A =
[[2348 3657 7104 4076 4263 4832 5019 3692 6572 1697 4484 3249 3417]
 [2534 7098 2145 3618 5389 3982 4298 5605 3122 2329 3087 3092 3201]
 [4825 5337 8546 1665 2923 3282 4461 7870 3426 6175 3287 3712 4180]
 [3782 3724 5838 4845 6807 3943 3979 4556 4833 1930 4787 3343 4035]
 [7224 3735 3427 5875 4142 4679 3813 4465 2527 5097 3475 4401 4563]]
Give the 4th-last entry, reading row by row.
5097
The first entry on the diagonal from the top-right corner is 3417
Give the smallest entry in the first row.
1697
The top-left entry -> 2348
The entry just left of the largest entry is 5337
The largest entry in the first column is 7224
The entry just right of the smallest entry: 2923
Give the entry directly below the centre entry.
3979
The bottom-right entry: 4563
The third entry from the end, reading row by row: 3475
Give the entry just right of the largest entry.
1665
The entry just right of 3782 -> 3724
Give the fourth entry, reading row by row.
4076
Give the entry directly below 2145.
8546
Give the entry directly below 8546.
5838
Give the entry directly below 3282.
3943
Give the entry just left of the centre entry.
3282
The entry just right of 2329 is 3087
Give the entry directly below 3979.
3813
Give the second entry on the main diagonal.
7098
Give the top entry of the column that holds the largest entry.
7104
Give the smallest entry in the last column.
3201
The entry directly below the smallest entry -> 4845
Give the last entry in the row that holds the largest entry.
4180
The bottom entry of the column that holds the largest entry: 3427
Give the entry just left of 3201.
3092
The median entry -> 4035
Give the entry just right of 5389.
3982
Give the entry just right of 1697.
4484
Give the 5th entry in reading order.
4263

Questions about the row below.
1) Find the entry just left of -4.716.
2) Find the 2nd entry.
3) Find the entry just left of -5.129.
4) Find the last entry.
5) Find the entry just right of -11.298.
6) Find the fourth entry from the end.
7) Find the 1st entry.
8) Find the 5th entry.
(-5.700, 1.288, 1.538, -5.129, -4.716, 13.103, -12.918, -11.298, -10.285, 3.882)
1) -5.129
2) 1.288
3) 1.538
4) 3.882
5) -10.285
6) -12.918
7) -5.700
8) -4.716

Read these off the grid that follows.
1) What is the entry just left of -0.096?
2) What is the entry just left of -0.069?
3) What is the entry just left of -0.176?
4) What is the entry just left of the largest entry?
5) What is the entry just left of -0.042?
6) What is the entry just left of 0.052?
[[0.055, 0.026, -0.005, 0.047], [0.073, -0.002, -0.100, 0.047], [0.033, -0.118, -0.069, 0.065], [0.055, 0.027, -0.005, 0.047], [0.012, -0.042, 0.123, 0.047], [0.014, -0.021, 0.145, 0.045], [0.027, -0.104, -0.005, 0.047], [0.075, -0.010, -0.124, 0.052], [0.029, -0.021, 0.157, 0.036], [0.012, -0.025, 0.141, 0.047], [0.033, 0.025, 0.087, 0.044], [0.040, -0.096, -0.176, 0.087]]
1) 0.040
2) -0.118
3) -0.096
4) -0.021
5) 0.012
6) -0.124

Questions about the grid below. Counting starts at 1.
1) Read off the entry in row 3 and column 1.
2) Read off the top entry of the column that holds the smallest entry.
3) Read off the entry just right of the centre entry.
4) Read off the entry in row 1 and column 2.
5) Read off the bottom entry of the column that holds the largest entry.
6) Read off the entry in the top-left corner.
7) Read off the bottom-left entry.
[[23, -22, -29, 50, 34, -21, -24],
 [-1, 38, 35, -6, -24, 16, 4],
 [-33, -29, -41, 29, 17, -26, 37],
 [-36, -9, -23, 18, 2, -19, 43],
 [2, -37, -26, 18, 27, -3, -8],
 [6, 38, 34, -1, -21, 15, -3],
 [0, 34, 25, 5, -18, 7, 5],
 [1, 41, 41, -12, -27, 22, 1],
 [4, -32, -22, 17, 24, -2, -9]]
1) -33
2) -29
3) 27
4) -22
5) 17
6) 23
7) 4
